In the data rows, the value 128 means zero.
Here are some numbered points:
[ 86 136 111  86 172 179 175  97] 0
[ 97  91 138  97 171 166 176 128] 1
[159 106 128 125 102 118 104 174] 2
[169 101 176  83 155  84 100 179] 3
[131 119 183  73 164  98 122 152] 4
[ 89 127 125 133 100 182 192 108] 5
[138 152 157 126 105 121 134  99] 6
[115 127 116 130 121 135 132 114] 7
[156  95  80 139 135 128 109 173] 8
[132 171  99 159 127 112  88 131] 9
[191  94 185 100 188 100  92 183] 10
[109 139 118  62 160 169 144  95] 11
[152 108 102 121 135 123 105 175] 12
[121 168 106 166  89  96 139 126] 13
[ 91 165 131 167  89  99 167 120] 14
[149 132 121  75 162 165 135 100] 15
[110  82 144  69 159 136 165 140] 16
[111 168 101 185  98 135 141 104] 17
[126 143  99 142  82 158  96 121] 18
[137 160 168 104  83 105 157 141] 19
[140 144 130 127  88 121  92 140] 20
[128 126 161 107 152  76 129 105] 21
[ 77 128  82 150 159 153 157  81] 22
[191  93 182  98 190 105  99 180] 23
[155  81 103 172 119 165 146  86] 24
[ 64 111 132 118 139 178 189 120] 25
[156  67 173  90 155  94  74 160] 26
[ 79 179  84 180  90 184 181  84] 27
[133 126 126 139 130 132 109 132] 28
[148 107  87 147 116 128 101 176] 29
[100 160  75 146 106 127 128 169] 30
[ 81 139  86 143  96 151 147  80] 31
[180  87 119 144 127 123  90 172] 32
[ 99 133 101 136 105 141 138 100] 33
[117 154 102 160 107 177 165 109] 34
[163 144 164 130 105  99 130 116] 35
[ 94 128 125 138 106 166 130 101] 36
[160  69  92 160 127 129 101 172] 37
[173  62 170  66 177  72  66 164] 38
[184  89 134 114 135 114  95 171] 39
[180  69 111 162 122 164 146  86] 40
[165 129  85 154 111 140 127 110] 41
[157 126 115 127  92 147 137  86] 42
[123 108 105 150 124 170 170  98] 43
[146  81 146  81 150  89  88 142] 44
[174  70 125  95 187 163  80 127] 45
[146 145  98 163 117 135 128 115] 46
[144 132 174 125 102  75  92 142] 47
[194  88 187  95 192  95  85 183] 48
[103 131 107 135 108 139 135 107] 49
[100 139 151 112 124  83 168 130] 50
[188  74 183  77 188  82  77 179] 51
[128 120 183  76 169 105 129 137] 52
[117 163 175 132  99 118 121 113] 53
[159  78 136 140 141 147 120  81] 54
[190  75 184  83 192  85  74 176] 55
[121 128 128 126 118 129 136 122] 56
[127 169 126 167  90  81 120 134] 57
[137  91 153 102 146 104  74 167] 58
[108 140 175  79 155 108 145 100] 59
[106 170 109 175 112 183 179 107] 60
[ 87 151 103 166 102 135 128 160] 61
[132 160  74 162  84 165 137  86] 62
[140  93 135 104 142 116 104 134] 63
[154  88 139 104 156 115 108 172] 64
[118 128 165 105 165  95 139 131] 65
[123 165 121 147  95 128  88 127] 66
[185  99 174 104 182 111 104 174] 67
[153 101 133  73 155 119 109 171] 68
[151  75 127 146 139 141 117  97] 69
[136 153 159 124 105 122 133  98] 70
[ 99 173 161 139 108 106 181 121] 71
[108 129 113 131 121 137 134 104] 72
[109 116  90 137 121 147 182 119] 73
[111 135 171 104 144  77 136 115] 74
[144  74  93 155 131 137 100 178] 75
[ 97 182  98 185 101 189 187  99] 76
[177  76 158  93 184 123 124 102] 77
[151 150 175 121  96  92  83 165] 78
[ 72 167  77 174  76 180 175  80] 79
[128  78  94 181 128 174 158  99] 80
[153  71 151  72 156  79  77 148] 81
[ 88 138 115  68 182 170 176 105] 82
[180  75 126  98 188 152  71 136] 83
[106 125  97 184 119 162 156  85] 84
[144 151 149  98 110  76  97 154] 85
[126 129 144 126 135  90 128 136] 86
[163  93 143 129 146 159 119  83] 87
[ 68 161  73 168  73 176 169  77] 88
[ 99 174 167 145 100  91 181 123] 89
[ 93 134  98 137 108 144 140  90] 90
[ 80 177  81 178  85 184 183  83] 91
[109 171 110 173 113 177 175 110] 92
[133 149 115 159 124 117 130 124] 93
[ 68 152  74 154  75 159 156  75] 94
[122 164 175 137  95  98  78 128] 95
[139 150 106 163 121 127 129 119] 96
[155 106 128  80 142 122 108 171] 97
[122 162 177 135  98 111 109 136] 98
[120  80 141  86 174 156 171 132] 99
[ 67 162  72 162  74 168 167  73] 100
[161  64 159  65 163  71  70 156] 101
[153  95  94 157 128 138  85 177] 102
[130 172 158 109  84 114 170 137] 103
[126 149  94 145  80 156  91 140] 104
[ 91 183  92 185  95 189 188  94] 105
[148 138 175 125  93  81  84 150] 106
[119 145 103 165 114 142  66 160] 107
[ 76 154 116 158  88 112 154 123] 108
[135 154 163 123 103 119 132 100] 109
[123 152 165 144 119  72  94 174] 110
[ 79 127  78 146 165 147 149  94] 111
[106 163 101 185 105 143 147  92] 112
[180  65 175  71 183  76  67 168] 113
[129 118 121 135 121 166 123 101] 114
[165  66 175  89 158  95  72 167] 115
[126 164 130 144  96 125  76 136] 116
[128 170 120 162  94  94 113 136] 117
[131  75  93 155 130 136 112 176] 118
[ 92 183  95 185  98 189 188  95] 119
[103 149  99 185 112 152 152  85] 120
[144  73 128  73 168 176 139 102] 121
[107 152 110 146  76 148 177 105] 122
[115 131 161  99 174  85 140 132] 123
[168 113 152 116 158  88 117 143] 124
[147 103 103 178 123 147 143 124] 125
[170  63 165  65 170  69  65 164] 126
[ 91 130  98 161 113 136 106 172] 127
[132 169  73 181  97 113 107 164] 128
[159  65 161  99 153  87  82 174] 129
[ 77 161 126 165  87  93 163 124] 130
[152 145  81 145  69 159 136  84] 131
[122 125 121 129 124 133 128 122] 132
[ 80 146 147  85 144 113 139 145] 133
[165  63 159  66 165  70  66 158] 134
[147  81 141  90 148  99  88 140] 135
[112 119 147 122 150 159 126 100] 136
[152 104 104 173 140 127 103 177] 137
[102 170 140 134 117 119 179 118] 138
[129 165  93 153 131 127 107 123] 139
[122 114 132  87 146 163 138  96] 140
[184  86 147  87 151 107 105 160] 141
[187  97 182  99 188 105 102 177] 142
[183  69 178  72 184  77  72 175] 143
[133 108 130 120 137 133 121 128] 144
[ 75 158 121 162  86 100 158 125] 145
[ 84 125  77 140 171 142 141 112] 146
[114 160 116 160 119 165 165 116] 147
[ 89 139 118  72 189 153 176 113] 148
[ 87 129 138 104 124 119 148 145] 149
[157 123 122  93 175 142 132 116] 150
[103 165 130 151  83  92 179 120] 151
[121 145 122 145 125 151 151 121] 152
[152 128 121  83 171 157 134 108] 153
[166  73  98 161 126 129  98 171] 154
[ 91 138 122  83 189 131 175 119] 155
[116 133 108 134 102 138 136 116] 156
[148 126 109 138 140 153 135  79] 157
[ 89 125 153 122 149 153 135 104] 158
[111 117  92 154 120 137 123 174] 159
[100 143 157 115 106  89 166 130] 160
[111 158 125 118 109 129 183 131] 161
[131 142 164 139  97  75  78 163] 162
[ 87 181  88 183  95 188 185  88] 163
[155 102 143 126 148 162 119  90] 164
[131 139 163 138  99  74  75 153] 165
[ 72 176  81 176  85 180 174  80] 166
[101 168  99 141 100 166 164  96] 167
[115 132 165 112 146  64 134 116] 168
[137 119 134 117 174 115 114 149] 169
[123 138 107 138  91 158 111 108] 170
[110 156 132 133 105 113 118 172] 171
[169 142 150 129 106 109 128 115] 172
[126 125 125 136 131 150 139 123] 173
[178  65 173  68 179  73  67 170] 174
[184  95 141  95 183 104  87 156] 175
[141 150 172  97 100  96 142 145] 176
[123 141 144 107 133 120  65 161] 177
[130 145 166 139  97  78  86 171] 178
[177 133 105 134 109 128 126 112] 179
[162 118 125 103 172 123 130 123] 180
[ 98 137 143 109 145  83 171 129] 181
[105 175 128 134 107 127 102 166] 182
[180  80 157  82 171 109 117 132] 183
[142 154  73 153  75 163 136  85] 184
[110 138 141  85 178  86 142 128] 185
[106 168  93 148  97 162 163 104] 186
[ 85 181  86 182  90 188 186  88] 187
[ 70 170  76 172  78 175 173  76] 188
[108 142  91 154 111 139 121 175] 189
[ 95 172 109 164  94 129 130 169] 190
[111 175 101 184 109 186 167 105] 191
[128 117 152 114 139  87 123 140] 192
New points follow, each followed by the numbers of its two nearest points above, nearest first.
[147 133 121  73 152 167 136  93] : 15 153
[117 165 117 152  94 126 113 120] : 66 117
[105 114 130 100 164 166 148  90] : 140 136
[107 147 112 141  81 159 176  97] : 122 167
[143 149 165  85 122  80 114 152] : 85 176
[179 100 155  96 161 110 108 160] : 141 67
[130 167  84 184  92 116 115 156] : 128 117
[136 141 131 126  87 131 101 135] : 20 66
[159 103 108 134 125 126 109 171] : 12 29
[159 123 118 132  87 121 101 176] : 2 20
[ 80 149 112 153  91 128 152 120] : 108 145
[111 170 134 121 116 125  80 163] : 182 177
[ 96 151 152 119  88 108 161 128] : 160 71
[110 139 175  82 160 108 146 100] : 59 65
[ 99 154 104 167 104 137 115 156] : 61 190
[126 116 110 173 119 136 138 130] : 125 96
[135 176  72 175 104 104  90 168] : 128 9
[122 121 111 121 178 124 118 148] : 169 144
[129  97 120 106 138 174 163  97] : 140 43
[ 99 166 125 131 104 157 155  84] : 167 186
[173 126  84 147 110 138 126 109] : 41 179
[118 159  94 140 133 137 150 113] : 152 96
[ 79 131  91 152 153 168 168  76] : 22 111
[117 169 100 185  92 128 135 118] : 17 112
[174 105 163 111 172 116 110 164] : 67 142
[138  81 127  73 158 175 150  99] : 121 140
[ 99 167 111 135 103 164 161  90] : 167 186
[106 124  98 130 121 142 184 124] : 73 161
[129 120 178  83 173 113 133 122] : 52 65
[ 98 147 159 117  94  98 164 129] : 160 50
[ 99 136 121 139  90 183 186 102] : 5 122
[100 166 127 163  90 108 159 117] : 14 130
[166  66 126  91 185 170  94 119] : 45 83
[146 135 175 122  88  81 137 116] : 35 176
[126 139 135 139 131  96 130 133] : 86 93
[108 140 132  78 174 105 143 123] : 185 123
[126 103 113 131 130 172 167  97] : 43 114
[109 137 174  93 144  88 139 112] : 74 59
[123 156  91 148  83 151  96 160] : 104 18
[194  80 117 147 124 164 144  87] : 40 24
[141 118 135 123 141 127 122 137] : 144 28
[150 148 163 115 113 105  92 174] : 78 85
[ 66 143 143 140  86 163 155  96] : 36 5
[133 121 132 124 138 129 126 129] : 144 132
[150 122  95 162 147 147 134  82] : 157 41
[ 69 150  77 151  78 156 155  76] : 94 100
[179  91 173  88 154  81  94 180] : 3 129
[144  80 117 151 136 139 109 127] : 69 144
[108 141 121  64 164 157 144 106] : 11 82
[106 113 132  94 164 164 147  90] : 140 136
[143 151 142 110 103  82  92 153] : 85 78
[143 147 171  89 118  87 127 149] : 176 85
[121 111  97 157 121 166 172 100] : 43 73
[142 147 132 125  92 107  88 146] : 20 116
[155 110 180  78 157  87 107 173] : 3 4
[113 113  87 144 121 152 180 114] : 73 43
[186  88 133  97 187 119  77 154] : 175 83
[164 111 102 116 159 127 122 122] : 180 150
[110 135 113  75 160 168 144  85] : 11 140
[144 151 158  88 117  75 104 154] : 85 47
[123 127  75 127 176 132 130 106] : 146 111
[ 93 124  80 133 176 137 132 129] : 146 111
[110 113 133  86 157 162 143  93] : 140 11
[119 140 135 116  99 137 139 126] : 56 156
[ 94 137 128  94 181 108 174 124] : 155 185
[ 70 136 132 139  94 165 141 100] : 36 90
[ 96 163  73 158 103 130 131 168] : 30 189
[131 117 116 157 136 124 106 176] : 137 159
[178  79 144 108 182 142 127  89] : 77 87
[133 172  65 177 101 110  99 168] : 128 30
[ 77 130  86 153 155 161 163  75] : 22 111
[139 127 175 123 117  71 105 133] : 47 106
[134 177 107 165 122  95  76 141] : 9 117
[129 145 125 151 127 106 131 128] : 93 96
[ 96 136 135 103 166  91 172 127] : 181 185
[ 77 129 161 122 146 143 145 106] : 158 136
[108 112 133  89 161 163 145  91] : 140 11
[116 154 158 133 102 103 112 174] : 171 178
[ 80 148 151  81 151 114 147 130] : 133 149
[125 129 103 163 121 143  69 166] : 107 102
[150 140 174 124  82  86 133 117] : 35 172
[149 145 174 125  83  92 130 118] : 35 172
[ 80 146 102 165 103 135 126 164] : 61 127
[161 115 155 116 162  95 114 146] : 124 169
[132 102 160 105 144  87 113 144] : 192 63
[141 115 182  74 160  92 115 164] : 4 52
[171 112 145 116 157  85 120 139] : 124 192
[122 135 168 134 109  73 105 129] : 47 165
[151 148 163 131 105  91 132 112] : 35 172
[151  67 128  78 176 175 126 106] : 121 45
[114 157 106 155  98 182 168 105] : 34 186
[152 132  93 142 104 127 100 177] : 29 12
[150 115 148 117 155 123 120 144] : 169 144
[152  94 137  79 166 117 109 171] : 68 64
[107 140 176  79 150 104 143 103] : 59 74
[151 152 172 118 104  98  87 170] : 78 106
[ 87 133 132 129 118 118 143 143] : 149 56
[119 112  91 156 120 162 175 104] : 43 73
[ 81 133  98 143 156 175 172  81] : 22 111
[123 140 168 143 125  81 103 174] : 110 178
[125 159  79 169  94 166 140  86] : 62 184
[ 83 135 105 119 162 179 174  89] : 0 22
[115 113 133  85 151 163 141  95] : 140 11
[177  77 153 101 185 133 126  93] : 77 183
[121 126 161 111 152 107 137 130] : 65 192
[111 168  93 155  93 148 158 112] : 186 167
[184  81 128  99 188 137  71 146] : 83 45
[ 99 100 144  71 146 127 160 143] : 16 149
[107 139 175  84 146  97 141 107] : 59 74
[110 153 104 166 108 139  86 156] : 107 127
[107 123  91 127 178 131 124 141] : 146 169
[156 147 167 131 104  91 131 115] : 35 172
[127 163 144 141  96 118  76 146] : 116 66
[ 78 131 170 124 141 129 156 108] : 158 149
[117 159 140 112 124 123  67 161] : 177 182
[170 112 138 114 160  90 124 135] : 124 180
[115 137 176  90 161 102 146 102] : 59 65
[133 113 131  92 140 164 136  96] : 140 15
